In the rows, zero is written as 128.
Named moves, each a turn or a mirror, and the order they were made in; the first pair answered
move sek:
[ 98  94 137 151 120 118 135 123  74 116 131 120 147 127 142 114 114 112
 159] -> [ 93  94 143 148 115 124 143 126  75 114 126 124 146 128 151 118 120 120
 154]
[142  94 144 103 133 115 105 114 124 143 180 105 160 107 105  93  87  93
 145] -> [106  88 179  93 103 157 163 135 136 127 150 141 161 118 168 132 143 155
 120]
[134 122 130 128 108  92  97 120  94 103 143 126 145 102 136 111 106 112
 153] -> [115 118 149 122  91 116 129 132 101  95 127 146 144 107 171 131 136 147
 139]
[142 142 135 123 116 128 137  95 109  90  94 121 119 116 136 145 159 102
 140] -> [149 142 130 123 120 121 127  92 105  93  99 117 119 115 127 139 151  93
 143]
move Fuden:
[127 140 118  98 173 110 123 133 108 171 167 124 141 137 120  97  89  92
 132] -> [133 165 117  96 168  95 109 135 123 167 145 136 143 132 108  97  91  98
 132]
[140 126 134 115 139 121  93 152 118  78 126 147 141  94 145 127 116 126
 139] -> [134 103 135 115 142 136 106 151 105  84 146 136 141  99 155 127 113 121
 140]
[109  91 162 116 104 118 123 128  70  80 145 122 146  99 181 153 135 138
 159] -> [122 139 160 114  95  87  97 131  98  71 102 145 148  87 160 153 139 148
 158]
[ 98 123 129 129 107 120 126 136 113 121 136 117 107 130 131 122 112 135
 126] -> [101 136 130 128 104 110 118 137 121 118 124 123 109 127 124 121 115 137
 126]
move dumo:
[166 137 133 143 183 137 142 129  96 124 142  89 117  88 173 147 121 139
 140] -> [174 154 132 143 181 117 125 127 100 118 131  94 118  80 159 143 115 135
 146]
[127 126 123 129 141 130 117 148 151 130 114 144 122 129 123 133 135 151
 111] -> [120 108 128 128 140 144 130 148 142 128 124 141 121 130 137 137 137 154
 111]
[118  83  98 139 168 155 140 103 110 135 187  90 147 160 140 110 135  94
 109] -> [120  83 117 135 151 119 114  97  79 101 184  93 158 134 150 110 123  86
 142]
[152  81 131 123 122 109 166 111 100 126 166 111 138 106 131 170 113 144
 121] -> [163 105 131 122 116  78 137 109 100 113 147 118 145  90 115 166 105 138
 134]
Pairs:
(two moves a pair)
[158 116  87 104 118  87  99 139 104 138 125  99 106 124 114 104  79  86
 181] -> [163 128  70 107 132 104 107 143 131 161 121  96  98 139  97 100  84  87
 156]
Fuden, dumo
[149 129  95 110 159 138 106 120 160 143 144 106 123 146 107 113 111 128
 131] -> [133  89 117 106 149 146 120 117 119 123 167 101 131 139 145 121 111 128
 152]
dumo, dumo
[125 118 162 117 133 134 119 129  80  97 164 172 184 120 156 136 150 130
 111] -> [139 154 155 115 131 108  93 128  99  92 138 182 185 111 132 131 145 127
 113]
dumo, sek
[143 104  99 136 135 134 116 126 103 142 143 108 126 130 133 121 118  82
 149] -> [127 143 122 128 106 139 133 145 136 123  86 152 127 128 159 148 162 135
 130]
Fuden, sek
[139 104 137 110 132 127 116 141  85 107 181 113 122 121 145 135 125 119
 145] -> [163 161 109 112 143 107  89 145 136 128 146 123 117 125  93 125 121 115
 122]
dumo, dumo
[132 122 109 155 148 183 146 133 154 181 121 132 152 173 119 138 141 152
  80] -> [152 150  93 158 155 152 111 127 161 184 112 128 154 163  85 123 122 133
  88]
Fuden, sek
[118 110 122 139 123 134 129 115 135 143 145 119 125 112 103 105 130 129
 119] -> [107 101 134 136 114 141 140 118 129 134 145 125 126 112 122 114 139 141
 120]
dumo, sek
[112 104 145 107 153 156 162 140 109  95 139 130 126 137 150 131 144 136
 133] -> [137 156 137 107 149 103 111 137 127  82 104 143 131 116 112 121 129 126
 147]
dumo, dumo
[123 126 134  82 123 127 140 126 110 142 163 150 129 131 138 131 129 148
 145] -> [135 155 127  83 125 107 119 126 127 142 144 157 129 126 115 126 123 145
 145]
dumo, dumo
[103  83 138 119 117 162 180 150 107 117 149 132 119 140 187 150 148 150
 118] -> [140 165 133 115 106  66  92 143 124  84  92 155 132  97 131 134 121 132
 152]
dumo, dumo
[151 146 139 152 105 115 125 138 133  83  50 179 157  97 129 148 119 182
 137] -> [156  59 117 167 145 138 130 113  70 116 153 109 154 112 119 117  66 116
 159]
Fuden, sek
[124 131  85 134 173 164 118 129 173 186 158  95 107 156  84 123 129 103
  92] -> [112 162 104 127 149 169 134 144 200 169 111 133 108 153 107 145 165 146
  74]
sek, Fuden
[144  93 125 128 144 128 131 120 120  92 139 143 112 115 131 105 121 121
 116] -> [139 104 132 124 135 130 138 126 129  86 123 155 114 115 139 112 134 137
 112]
dumo, sek
[153 127  53 143 129 147 147 156 139 115 111 120 135 122  87  97 136 134
 108] -> [132  94  77 139 113 170 178 157 116  99 124 124 139 122 131 113 151 150
 113]
sek, dumo
[127 105 125 140 135 103 118 117 107 133 138 127 139 115 120 120 120 106
 132] -> [118 118 143 134 116 100 125 125 114 115 113 148 142 109 140 136 140 130
 130]
sek, dumo
[127 119 106 151 115 133 110 139 128 139  87 121 141 125 136 145 170 121
 128] -> [123 106 105 151 117 143 119 138 123 141  96 116 139 128 142 146 170 121
 128]
dumo, Fuden
[115 126 138 116 114 136 140 130 113 142 128 129 119 105 148 137 132 147
 106] -> [134 143 124 120 124 109 109 124 115 146 128 121 120  99 116 123 111 124
 116]
Fuden, sek
[136 166 143 138  96 133 155 139 126 127  92 188 138 144 127 137 157 179
 123] -> [150 101 114 153 136 138 139 113  74 155 179 125 136 151 100 100 101 109
 150]
sek, Fuden
[112  65 182 132 104 170 149 119  80  84 141 107 137 151 172 150 134 135
 130] -> [161 175 150 134 109  88  65 118 143  84  67 134 139 128  84 128 114 121
 129]
dumo, dumo
[156 159  97 141 167 156 135 141 206 183 113 122 119 152  89 112 138 130
  75] -> [112  53 171 131 128 155 155 129  79 107 174 107 145 116 194 134 132 126
 154]
dumo, dumo
[127  97 130 135 131 135 134 113  98 111 143 148 132  92 145 130 128 141
 150] -> [147 146 105 138 141 120 112 116 145 132 112 155 126  97  99 118 127 140
 130]
dumo, dumo
[185 146 118 138 117  90 126 128 194 149 108 126 131 138 123  94 148 148
 144] -> [165  78 123 141 127 134 166 123 159 162 163  98 127 155 156  96 145 138
 146]
Fuden, sek
[126 102  73  66 123 151 165 109 143 128 117 132 124 163 175 113 161 128
  92] -> [133 137  93  59  99  99 125 108 134  87  81 154 138 130 175 117 157 132
 122]
dumo, Fuden
[152 122  83 130 123 116 114 140 146 149  85 135 146 126  87  92  93 114
 117] -> [117  93 117 122  98 156 167 153 136 132  80 155 148 133 151 122 132 158
 107]
sek, dumo
[141 147 119 144 117 120 122 121 153 145 117 116 103 107 115 120 113 104
 123] -> [123 109 129 144 115 150 154 122 133 145 142 106 103 118 145 128 122 107
 123]
dumo, dumo
[112 116 142 134  96 119 111 131 132 112 109 131 125 124 145 149 133 140
 129] -> [116 121 138 134  98 110 100 129 131 110 106 131 126 121 137 145 128 134
 134]
Fuden, dumo
[106 156 110 107 142 111 141 113 142 136 121 108 122 129 122 144 110  76
 146] -> [106 156 106 108 144 120 149 117 150 142 120 109 118 135 122 145 115  81
 136]
dumo, Fuden
[142 153 106 124 135 125 129 131 157 146 113 127 116 140  89 129 147 125
 109] -> [121  86 127 123 130 143 150 125  99 131 161 107 122 137 133 131 139 114
 135]
Fuden, dumo
[136 100 115 132 143 147 135 125 115 153 151 110 135 146 127 129 116 112
 130] -> [137 153 125 125 120 129 127 138 151 134  93 148 138 136 128 144 142 146
 119]
Fuden, sek
[111 101 140 141 113 171 168 140 143 160 141 137 109 166 159 128 156 146
  88] -> [123 151 167 132  79  93 110 139 132 102  89 171 127 119 156 133 152 152
 130]
dumo, Fuden
[136 147 127 133 114 121 121 136 145 123 108 141 125 116 125 124 136 144
 131] -> [130 103 125 137 127 144 139 128 117 132 151 116 125 126 136 119 124 127
 137]
sek, Fuden
[102 107 121 141 135 167 154 138 129 146 145 110 120 172 150 129 158 133
 105] -> [135 166 100 143 143 107  92 132 153 144 113 115 123 151  91 108 133 109
 118]
sek, Fuden
[117 108 154 120 111 148 150 144 116 111 139 146 137 122 172 147 152 141
 135] -> [122 110 157 121 108 127 130 139 101  98 140 144 141 109 166 142 138 130
 155]
dumo, Fuden
[ 97 110 136 103 121 153 175 116 105 137 126 140 135 133 146 168 160 158
 112] -> [104 129 150  98 106 108 140 113  90 105 107 152 144 106 144 167 149 152
 142]
dumo, Fuden
[134 102 139 134 156 175 146 113 130 135 174 129 135 151 111 177 165 139
 134] -> [148 149 156 128 132 113  97 112 129  94 128 155 148 116 102 177 160 143
 163]
dumo, Fuden
[131 100 124 126 130 123 119 126 106 129 150 103 126 119 126 133 127 109
 143] -> [143 129 109 128 137 112 107 129 132 141 132 107 124 122 101 126 127 107
 132]
dumo, dumo
[170 171 157 138 139  74  65 141 134  83  80 124 131 105  81 127  97 111
 170] -> [115  54 187 137 137 176 166 146  81  93 156  99 125 139 175 152 127 135
 155]
Fuden, sek
[123 119 113 127 144 163 138 131 132 132 136 118 135 128 127 112 134 132
 114] -> [121 127 118 125 139 164 140 133 137 128 127 125 135 128 131 117 142 139
 111]
Fuden, dumo
[114 118  96 137 125 146 147 141 141 137  97 134 145 174 111 135 154 171
  83] -> [103  91 133 131 101 113 129 132  78  86 110 135 161 140 150 142 141 163
 136]
dumo, dumo
[134 134 145 135 131 156 149 152 142 135 127 151 117 135 137 128 145 130
 122] -> [131 125 155 133 126 152 149 149 128 125 130 150 121 127 149 131 144 130
 134]
Fuden, dumo
[ 89 126 152 115 111 143 141 137  83 106 106 111 145 108 150 131 137 138
 145] -> [ 93 114 148 118 119 144 139 130  73 114 124  99 145 110 146 123 126 124
 150]
dumo, Fuden
[ 70 151 118 114 114 122 133 147 143 125  93 148 130 124 167 128 165 187
  95] -> [ 68 144 129 110 108 111 127 143 125 109  96 147 135 114 175 130 162 185
 111]
dumo, dumo
[134  92 134 138 117 127 130 131 105 112 144 122 136 125 145 137 127 130
 132] -> [153 138 118 140 123 104 104 131 140 123 114 129 132 123 107 128 122 127
 122]
dumo, dumo
[129 133 141 139 105 139 136 159 143 114 121 159 139 125 147 144 127 149
 137] -> [130 126 144 140 104 129 126 155 130 106 128 155 142 117 148 142 121 142
 149]
Fuden, dumo
[125 136 171 134  86 106 118 108 111  88 148 115 135 117 153 154 126 143
 128] -> [134 132 162 136  95  98 105 102 104  94 160 104 135 115 138 144 110 125
 136]
sek, Fuden
[139 155 134 131 149  40  92  89 127 127 141 138 160 141  91 101 115 107
 149] -> [105 160 167 121 116  82 149 113 150 111 104 178 158 152 151 140 173 175
 118]
sek, dumo
[132 154 122 101 147 145 127 116 163 167 134 162 114 130  92 119 132 128
 106] -> [109  96 157  96 129 155 145 110 102 134 170 154 124 115 149 130 132 128
 140]
dumo, dumo
[124 135 156 125 121  81  88 130 109 105 119 119 149 117 133 124 102 117
 160] -> [100 110 172 120 111 116 129 138 102 102 124 124 148 128 173 140 126 143
 149]
sek, Fuden
[112 156 163 122  88 134 141 130 148  85  82 134 108 105 147 149 138 170
 107] -> [138 110 129 136 129 120 106 102 105 114 159  74 106 107 102 107  75  94
 135]
Fuden, sek
[128 108 119 137 142 142 141 138 122 132 158 115 131 115 138 143 103 103
 118] -> [139 132 118 136 137 112 114 136 125 121 140 122 136 101 123 138  94  96
 130]
dumo, dumo
[145 177 119 115 128 111 101 105 137 133 102 124 121 136 102 135 124 128
 108] -> [130 110 134 116 129 130 119  95  80 125 157  98 125 135 139 134 110 110
 133]
Fuden, dumo
[112 127 128  99 103 135 148 132 111 129 145 142 110 132 177 149 167 130
 139] -> [144 161 105 104 118  87  93 121 117 134 140 133 112 117 124 125 134  96
 155]
Fuden, sek
[106 107 133 115 144 150 121 104  94 125 142 116 160 119 158 140 120 134
 134] -> [107 132 142 111 132 132 109 109 100 108 114 134 163 108 158 146 127 146
 139]
dumo, sek
[137 110 136 137 144 170 163 129 127 121 135 106 163 136 114 143 146 144
 104] -> [159 152 124 136 146 131 124 125 144 117 110 114 165 122  77 133 132 133
 109]
Fuden, sek
[116 132 133 153 116 139 138 127 135 134 149  97 128 139 138 144 103 118
 124] -> [123 156 137 150 107 114 117 127 139 118 127 110 134 125 130 144 101 119
 135]
dumo, Fuden
[130 122 101 141 126  97 140 153 115 137  55 137 131 131 132  85 146 147
 113] -> [129  82  94 144 140 112 149 143  87 149 101 108 130 137 133  76 128 121
 121]
Fuden, sek
[133 105 136  92 116 161 175  98 168 130  84 172 140 130 152 130 162 162
  87] -> [169  91 113 103 142  99 100  69 120 128 131 127 148 106  96  88  89  84
 142]
dumo, sek
[140 144 107 116 129 102  94 128 128 139 121 130 126 120  87 127 109 108
 142] -> [105 107 135 110 111 155 155 142 121 133 125 144 126 135 148 155 148 149
 122]
sek, Fuden
[150 109 116 116 118 106  95 138 136 137 105 110 121 120  99 121  96 146
 123] -> [131 101 135 112 104 130 126 148 140 129  94 125 121 126 133 141 124 177
 111]
sek, dumo
[116 127 142 116 120 131 146  99 119 121 139 129 145 101 134 127 176 118
 139] -> [124 151 135 116 121 121 135 101 137 124 122 136 145 100 118 126 178 119
 132]
Fuden, dumo
[114 125  99 145 166 152 119 144 126 139 134 130 106 159  72 105 118 139
 112] -> [ 89  92 134 138 142 168 146 150  94 110 141 140 113 152 128 126 136 161
 125]
sek, dumo
[115 121 112 126 135 162 162 149 164 154 148 147 123 152 106 129 131 130
 129] -> [117  94 122 128 136 142 144 136 121 139 176 128 129 136 110 119 106 103
 162]
dumo, sek
[126  69 154  97 100 106 135 149 128 137 130 142 117 123 141 157 129 137
 147] -> [132  67 150  98 103  99 125 145 122 136 136 137 118 120 135 153 119 128
 154]
dumo, Fuden
[115 111 186 102 140 133 135 146 113 117 145 131 114 138 137 121 145 141
 130] -> [128 128 185 103 138 105 106 142 112 107 133 134 119 125 120 115 132 129
 144]
dumo, sek
[129  86 119 147 148 162 181 118 114 161 175  86 121 158 145 134 118 113
  93] -> [136 149 113 143 138 154 177 133 176 166 113 122 116 162 126 144 145 145
  62]
Fuden, dumo
[100 176 106 141 111 178 160 143 206 144  85 143 136 108 152 150 156 178
  92] -> [139 138  73 157 152 125  86 106 142 153 163  77 143  88  90  95  66  79
 151]
dumo, sek
[143 188 119 137  82 139 111 156 157 141  61 121 111 137 110 150 118  90
 146] -> [119 107 125 142  93 195 163 150 113 155 128  88 107 158 152 154 116  81
 145]
sek, Fuden
[113  88 130 163 122 138 128 134  74 146 178  66 157 123 152 140 142  97
 129] -> [133 188 133 155  95  83  84 147 134 122  83 119 160  99 122 149 164 129
 120]
sek, Fuden
[128 159 118 135 122 122 100 114 148 119  90 140  91 147 117 121 125 152
 106] -> [118 134 116 135 131 153 126 115 148 135 109 132  85 163 129 124 133 156
  91]
sek, dumo
[111  61 130 170 151 157 133 128 125 147 168 134 126 146 149 137 144 134
 110] -> [129 122 147 162 123  80  70 128 127  98 111 166 140 103 132 139 137 136
 148]
dumo, Fuden
[148  86 158 147 130 159 147 116  92 133 165  91 104  90 118 128 143 123
 136] -> [140 105 180 139 109 145 146 123  95 106 134 116 111  75 138 143 161 147
 142]
dumo, sek
[174  93 157 121 147 155 126 139 151 121 152  85 117 153  62 128 127 150
  71] -> [181 136 174 114 125 113  96 143 159  90 109 113 127 129  58 135 134 165
  87]
dumo, Fuden
[153 162 109 135 125  94  97 120 144 128 108 136 127 115  98 122 119 117
 141] -> [118  87 128 134 124 159 164 123 110 135 156 121 124 138 158 138 140 134
 131]
Fuden, sek
[166 150 124  91 119  86  96 105 145 121 154 114 159  96 123 109  81 101
 136] -> [137 160 153  83  91 117 140 124 165 102 116 152 159 103 173 142 132 158
 112]
sek, dumo
[157 109 147 110 114 111 116 120 149  79 122 134 135 106 123  91 127 100
 137] -> [153 126 147 110 110 121 127 128 171  83 101 148 133 113 126  97 143 118
 121]
sek, dumo
[120 102 136 128 118 107 120 112  81 108 178 118 132 106 152 126  92 111
 162] -> [114 151 152 120  92  97 124 129 120  91 116 164 135 100 165 149 127 155
 147]
Fuden, sek
[153 131 117 132 129  94  97 110 101 110 122 122 121 108 111 128  83 112
 139] -> [120 101 144 126 110 143 154 124  99 102 121 139 119 122 169 157 124 156
 121]
Fuden, sek
[122  73 125 124 135 120  98  92 111 141 161 172 122 114 161 129 125 122
 144] -> [138 131 105 124 138 110  83 100 164 158 118 190 116 119 124 127 135 133
 119]
Fuden, dumo
[147 174 115 130 128  88  79 121 139 127 116 130 137 111  83 111 108 104
 138] -> [122 161 112 129 132 161 148 138 179 161 113 141 121 151 110 133 151 146
  82]
dumo, sek
[116 151 109 121 144 127 126 131 132 158 121 112 111 142  79 119 113 135
 108] -> [100 105 125 120 140 146 145 127  95 151 154  99 113 144 111 124 111 133
 121]
Fuden, dumo
[143 139 125 135 117  94 107 151 119 137 127 144 115 111 133 139 125  99
 129] -> [134 146 130 133 112 108 124 156 133 139 113 155 112 118 145 150 143 118
 116]
sek, dumo
[128 120 130 107 121 162 146 102 152 109 120 121 100 140 117 123 145 105
 148] -> [129 115 131 106 124 157 140  99 143 104 126 115 102 137 118 121 138  98
 156]
sek, dumo
[122 140 107 130 124 112 113 122 120 128 115 134 134 128  98  98 137 102
 120] -> [117 112 111 131 127 124 125 118 100 130 139 122 136 132 111  97 132  97
 126]
Fuden, dumo
[ 99 151 177 128  94 109 155 162 123 139 112 141 115 104 117 116 128 181
 123] -> [122 157 152 135 115  84 121 150 121 151 127 119 114 100  75  94  95 143
 134]
dumo, sek
[126 101 121 121 159 139 169 112  97 129 144 115 137 111 142 113 138 129
 132] -> [136 116 124 119 155 110 142 107  89 115 136 117 144  94 132 108 128 121
 150]
sek, dumo
[126 152 140 126 107 110 109 130 122 105 116 143 125  91 154 140 128 149
 123] -> [140 169 117 130 122 107  97 128 145 126 112 136 121  99 121 128 120 138
 110]
dumo, sek
[ 78 113 112 152 136 165 146 133 117 126 159 110 120 153 161 160 138 142
 113] -> [100 116 100 156 147 125 101 117  97 120 174  92 126 137 127 141  99 104
 141]
sek, dumo
[142 143 101 114 140 134 132  92 163 160 146 115 129 173 107 138 120 107
  91] -> [145 178 116 110 120 104 114  97 173 133 107 142 135 158 110 147 130 123
 100]
dumo, Fuden
[131 137 138 134 142 126 129 116 106 103 124 110 113 141 133 158 147 162
 123] -> [131 131 139 135 142 127 128 114 100 103 132 106 114 141 134 155 142 159
 127]
dumo, Fuden
[110 111 129 128 126 160 168 140 152 151 136 143 117 155 159 139 158 160
  95] -> [136  94 126 133 137  96 100 112  94 127 172 109 128 121 128 108  98  97
 157]
dumo, sek
[120 122 124 125 127 145 150 137 129 139 128 129 126 135 137 127 138 136
 121] -> [125 140 134 122 115 119 129 137 125 119 109 141 132 120 136 128 136 138
 135]
dumo, Fuden
[139 161 132 119 110 100 105 118 135 119 105 146 137 114 123 134 136 137
 132] -> [134 119 139 120 115 107 108 110  96 114 144 124 141 110 138 130 119 119
 152]
Fuden, dumo
[113 106 170 125  98 109 118 136  75  69 126 145 141 107 174 142 140 135
 158] -> [149 190 111 132 128 111 101 146 176 129  78 154 120 135  90 127 146 138
  96]
dumo, dumo
[138  79 160 116 148  50 127  96 110  82 174 141 160  84 138 133  85 105
 173] -> [116  99 183 108 122  68 157 113 133  63 132 177 159  82 176 162 130 155
 153]
Fuden, sek
[ 81 148 131 112 112 127 151 139 144 142  80 138 112 154 157 119 147 166
 137] -> [ 74 122 147 110 105 118 146 133 109 122 100 131 119 142 176 120 138 156
 162]
Fuden, dumo
[ 95  68 127 139 134 134 132 139  67  84 162 123 123 127 186 129 155 105
 159] -> [123 163 119 134 120  71  76 146 119  64  83 163 127 102 141 127 157 117
 158]
Fuden, sek
[147 182 123 116  96 155  91 170 194 114  68 138 143 131 139 138 147 170
 112] -> [152  85  99 132 142 180  96 142 124 150 181  62 139 147 127 103  90  96
 138]
Fuden, sek
[109 143 125 111  78 122 144 139 127  95 136 129 136  98 155 133 128 133
 129] -> [130 165  94 117 101 110 119 135 149 122 139 115 129 105 107 113 107 108
 118]
sek, dumo
[138 188  93 148 134 153 155 162 185 157  95 164 120 157 104 147 169 133
  97] -> [125 181 112 143 118 155 169 166 174 137  87 176 125 151 134 161 184 150
 104]
dumo, Fuden
[139 130 101 132 123 136 105 141 118 142 148 115 135 106 131  80 105  97
 126] -> [117 129 133 124  94 146 127 152 113 112 125 142 139 100 177 104 135 135
 127]
sek, dumo
[110 109 142 110 145 170 181 130 130 115 131 172 144 146 158 169 166 174
 166] -> [135 162 141 108 135 103 121 126 136  89  93 187 153 114 125 159 148 163
 192]
dumo, dumo
[113 104 144  98 115 131 159 121 116 129 127  97  94 148 132 141 132 151
 129] -> [131 112 131 101 126 104 129 111 109 134 134  85  97 140 103 124 107 124
 142]
sek, dumo
[127 128 154 115 147 119 101 141  81 126 109 156 155 107 132 136 142 136
 133] -> [132 146 130 119 162 141 114 146 121 159 101 155 143 129 108 131 151 142
 100]
dumo, dumo
[149  84 136 101 187 143 141 150 137 171 143 140  69 151 105 105 132 108
  94] -> [160 142 157  93 158  81  95 152 146 127  82 176  81 116  97 113 137 125
 117]
dumo, Fuden
[121 124 102 133 132 145 130 138 130 151 141 119 117 136 117 121 135 124
 124] -> [117 114 119 131 122 125 117 133 102 125 145 118 125 117 134 123 128 120
 151]
dumo, dumo
[115 119 142 126 110 132 142 129 126 107 126 137 136 122 160 144 143 143
 131] -> [117 108 142 127 114 128 138 126 113 105 139 128 137 119 159 142 136 133
 139]
dumo, Fuden
[145  94  86 132 142 124 133 106 112 172 183  87 126 142 118  96  97  88
 134] -> [131 178 117 115  95 111 143 136 176 136  75 165 130 131 145 136 162 167
 105]
sek, Fuden
[167 179 109 112 107 126  96 140 158 106  50 152 109 101 140 131 127 159
 123] -> [137 113 114 113 115 200 166 144 144 130  97 132 100 134 184 144 147 173
  98]
dumo, dumo
[146 137 134 115 125  65 108 148 134  91 113 133 171 126 126 148 130 130
 169] -> [148 161 119 116 130  84 124 157 173 113  94 142 162 143 111 150 147 146
 136]
sek, dumo
[108 158 139 158 117 140 139 119 127 160 118 140 114 162 158 121 173 181
 114] -> [137 159 111 165 145 107  95 102 111 175 147 109 114 154 108  89 125 128
 137]
Fuden, sek
[134 131  72 137 158 144  98 142 145 135 113 115  96 136 108 118 112 108
 118] -> [110 115  92 132 144 176 136 152 145 130 108 129  94 145 147 138 141 139
 105]
Fuden, sek
[170 132 103 146 129  86  99 127 118 139 153 103 127  92  49  94  70 118
 170] -> [107  94 156 131  88 171 202 157 122 120 131 143 125 116 157 151 153 205
 132]
Fuden, sek
[124 131 107 121 148 140 138 129 137 154 137 119 107 141 108 115 116 121
 117] -> [116 116 115 120 143 150 152 130 128 151 143 120 106 144 125 120 122 127
 117]
Fuden, dumo
